Turns in one plane each, and the order they were made in; the first pair answered
K454:
-.13 -.05  .00  .00  .01 -.15  .14  .09 -.10  .22  ->   .04  .06  .06 -.15  .09 -.02  .08 -.08 -.17  .15
 .01  .03 -.05 -.02 -.16  .05  .25 -.10 -.09  .08  ->   .20  .10  .02 -.10 -.10  .15  .06 -.12 -.07 -.06
-.09 -.05 -.12 -.08  .12 -.01  .14 -.11 -.03 -.04  ->  -.03 -.02 -.11 -.10  .15  .05  .04 -.12 -.02 -.12
K467:
-.14 -.07 -.07  .02 -.20 -.02  .40  .01 -.28  .19  ->   .00 -.07 -.14  .03 -.30  .04  .30 -.01 -.37  .06
-.06  .19  .05 -.21  .30  .16  .22 -.33 -.01  .41  ->  -.34 -.11 -.31  .36 -.32  .05 -.01  .22  .18 -.04
-.24 -.03 -.20  .36 -.39 -.03  .06  .17 -.05 -.07  ->   .21  .23  .03 -.11 -.04  .19  .09 -.35 -.39  .03
K367:
-.11 -.16  .21  .12  .18  .01 -.11  .31  .29 -.05  ->  -.08 -.09  .25 -.12  .23 -.02  .28 -.04 -.03  .27
 .16 -.08 -.13 -.08 -.05  .07 -.39  .13  .07 -.24  ->   .08  .01  .06 -.26  .31  .01 -.25  .05  .23  .10
 .10 -.02 -.23  .11 -.32  .09  .25 -.10 -.18 -.09  ->  -.01 -.03 -.17  .27 -.14  .07 -.12  .23  .29 -.26
Pairs:
Between the rows of a pair lie two turns.
-.33  .14 -.22  .01  .34 -.14 -.09  .29  .30 -.18  ->  -.17  .11 -.44 -.09 -.10 -.15  .31 -.09 -.38 -.18 -> K367 then K367
-.32 -.05  .29 -.19  .52 -.14  .09  .16  .20  .52  ->  -.29 -.30 -.20  .09 -.41 -.16  .42  .10 -.44  .21 -> K367 then K467
-.34 -.03 -.22  .30  .14 -.13  .50  .15  .28  .07  ->   .14  .10 -.10  .21  .34  .12 -.12  .16  .39 -.50 -> K467 then K367
 .11 -.07 -.05  .01 -.01  .07  .08 -.08 -.08 -.17  ->  -.07 -.12 -.05  .13  .01 -.01  .08  .07  .13 -.11 -> K367 then K454
 .00  .12  .00 -.36  .36 -.07  .21 -.42 -.08  .12  ->  -.28 -.04 -.10 -.14  .16 -.20  .40 -.27 -.04  .27 -> K367 then K467
 .07 -.03  .18 -.35  .28  .02  .15 -.37 -.17  .09  ->   .19  .01  .22 -.30  .35  .09 -.15 -.26 -.02 -.17 -> K454 then K367
-.03  .01  .06 -.20 -.09 -.06  .41 -.18 -.22  .38  ->   .28  .03  .09 -.01 -.06  .17 -.40  .14  .12 -.36 -> K454 then K454
 .04  .05  .03 -.10 -.02 -.05  .14 -.16 -.26  .19  ->   .05  .08  .13 -.14  .11 -.04  .10 -.12 -.18  .23 -> K367 then K467
 .06  .22  .19  .04  .11  .05 -.03  .19  .14 -.03  ->   .16  .17  .12  .09 -.03  .07 -.07  .19 -.01 -.20 -> K454 then K467
-.13 -.11 -.05  .17 -.51  .12 -.12  .26  .20 -.28  ->   .32  .11  .11 -.24 -.27  .34 -.12 -.19 -.12 -.30 -> K467 then K367
 .22  .22  .06 -.22  .15  .21 -.14 -.32 -.15 -.07  ->   .18  .18  .06 -.10  .12  .21 -.36 -.14  .07 -.23 -> K367 then K367
-.31 -.23 -.17  .42 -.41 -.14  .08  .28  .12 -.05  ->  -.41 -.02  .15  .10  .11 -.18  .35  .05  .15  .55 -> K467 then K467
 .04 -.07 -.10  .06 -.23 -.08  .08 -.06 -.17 -.23  ->   .22  .05  .13 -.16  .14  .02 -.05 -.19 -.09 -.17 -> K467 then K454
 .08  .14  .03 -.06 -.12 -.10  .26 -.43 -.37  .04  ->  -.15 -.05 -.17  .34 -.39 -.18  .04  .01 -.13 -.22 -> K367 then K454
-.24 -.14 -.01  .24  .02 -.17 -.15  .43  .29 -.08  ->   .31  .12  .16 -.18  .30  .10 -.32 -.01  .01 -.24 -> K467 then K367
-.01  .08  .22  .04  .19 -.02  .11 -.15  .20 -.01  ->   .15  .07  .20  .01  .11  .06  .02 -.20  .05 -.19 -> K467 then K467
-.20  .08 -.23 -.04 -.03 -.06  .23  .02 -.07  .30  ->   .12  .14 -.22 -.12 -.08  .11  .10 -.16 -.29  .05 -> K367 then K467
 .02  .14  .18 -.04  .28  .05 -.17  .00  .28  .06  ->  -.05  .11  .10 -.12  .11 -.01  .24 -.19 -.06  .32 -> K454 then K367
-.10 -.10 -.10  .17 -.12  .07 -.10  .17  .06 -.19  ->   .03 -.01 -.03  .07 -.01  .12 -.22  .12  .03 -.25 -> K367 then K467
-.25  .00  .06  .31  .09 -.04 -.19  .25  .27 -.02  ->  -.16  .12  .22  .03  .39  .00 -.09 -.01  .19  .22 -> K467 then K467
-.29 -.27 -.17  .23 -.36 -.14  .29  .18 -.02  .05  ->   .36 -.05 -.09  .00 -.28  .16 -.14 -.07 -.20 -.43 -> K467 then K454
-.03 -.10  .03 -.13 -.17 -.13 -.45  .15 -.10 -.04  ->  -.18 -.13  .04 -.12 -.09 -.19 -.37  .23 -.02  .13 -> K467 then K467
-.08 -.03  .07  .12  .03  .02 -.10  .19  .16  .03  ->   .16  .07  .13 -.07  .14  .11 -.12  .00  .03  .01 -> K467 then K367
-.02 -.06  .18  .36 -.18  .27 -.30  .50  .60 -.22  ->  -.34 -.14  .07  .26 -.32 -.02  .59  .18  .18  .53 -> K454 then K367
 .10  .02  .04 -.09 -.21 -.04 -.47  .10  .19 -.42  ->  -.32 -.07 -.02 -.13 -.30 -.32  .29 -.09 -.09  .31 -> K454 then K454
-.19 -.10 -.05  .20 -.07  .03 -.19  .29  .14 -.33  ->   .00  .00  .05  .07  .13  .13 -.31  .18  .18 -.36 -> K467 then K454
 .06  .13  .36  .08  .31 -.16  .29 -.25  .21  .29  ->   .18  .12  .32  .22  .26 -.07 -.16  .01  .45 -.12 -> K454 then K454
 .03  .01  .07 -.12  .15  .01  .01 -.05  .03  .05  ->  -.10 -.03  .02 -.05  .09 -.04  .09  .01  .09  .12 -> K467 then K367
-.25 -.13  .15  .32 -.01 -.04 -.30  .24  .40 -.04  ->   .02  .13  .39 -.18  .34  .06 -.04 -.30  .09  .27 -> K367 then K454
-.07 -.13  .24  .04  .17  .04  .09  .06  .20  .15  ->  -.10 -.21  .02  .19 -.20  .01  .16  .12  .07 -.01 -> K467 then K454
-.17  .03 -.20  .04  .12  .05  .23 -.11  .26  .37  ->  -.09 -.05 -.39  .27 -.25  .11  .03  .06  .19 -.04 -> K367 then K367
-.05 -.05 -.33  .06 -.27  .01  .00  .24 -.08 -.17  ->  -.16  .08 -.11 -.18  .22 -.03  .21  .11  .07  .30 -> K367 then K367
-.09  .04 -.07 -.24  .10 -.08 -.13  .20  .12 -.05  ->  -.15  .02 -.15 -.15 -.02 -.11 -.06  .26  .10 -.06 -> K467 then K454
 .04 -.09 -.11 -.04 -.04  .02 -.17  .21  .09 -.18  ->   .18  .04 -.04 -.23  .05  .06 -.03 -.07 -.15 -.03 -> K467 then K367
 .27  .15  .11 -.07  .17  .10 -.34  .04  .08 -.23  ->  -.13  .08  .13 -.05  .29 -.11  .06  .07  .17  .33 -> K454 then K367
-.24 -.05 -.02  .14  .08 -.15 -.02  .17  .29  .13  ->   .13  .12  .10 -.07  .24  .03 -.28  .01  .24 -.12 -> K467 then K367
-.04  .03  .20  .02 -.11 -.01  .19  .08  .51  .23  ->   .03 -.07 -.01  .19 -.45  .01  .14  .10  .29 -.07 -> K467 then K454
 .10 -.06 -.11  .11 -.24  .02 -.27  .07  .05 -.30  ->   .15  .04  .15 -.10  .21  .02 -.35  .02  .22 -.09 -> K467 then K454
-.32 -.07  .12  .03  .07 -.11  .19  .13  .17  .27  ->  -.20 -.15 -.07  .23 -.26 -.06 -.04  .25  .07 -.12 -> K454 then K467
-.01 -.07 -.15 -.05 -.29  .02  .21 -.21 -.24  .03  ->  -.17 -.03  .11 -.02  .19 -.02 -.13  .13  .39  .08 -> K367 then K367
-.03 -.12 -.23  .32 -.38 -.02  .22  .15 -.26 -.06  ->   .01 -.11 -.14  .40 -.26  .06 -.14  .35  .04 -.30 -> K454 then K367
 .12  .03 -.12  .02 -.15 -.01  .18 -.10 -.22 -.09  ->   .15  .16  .13 -.11  .24  .02  .00 -.12  .04 -.01 -> K367 then K467
-.01 -.05 -.10  .07 -.17  .01  .02  .04 -.05 -.03  ->   .10 -.02 -.04  .02 -.15  .06 -.05 -.01 -.08 -.09 -> K467 then K367
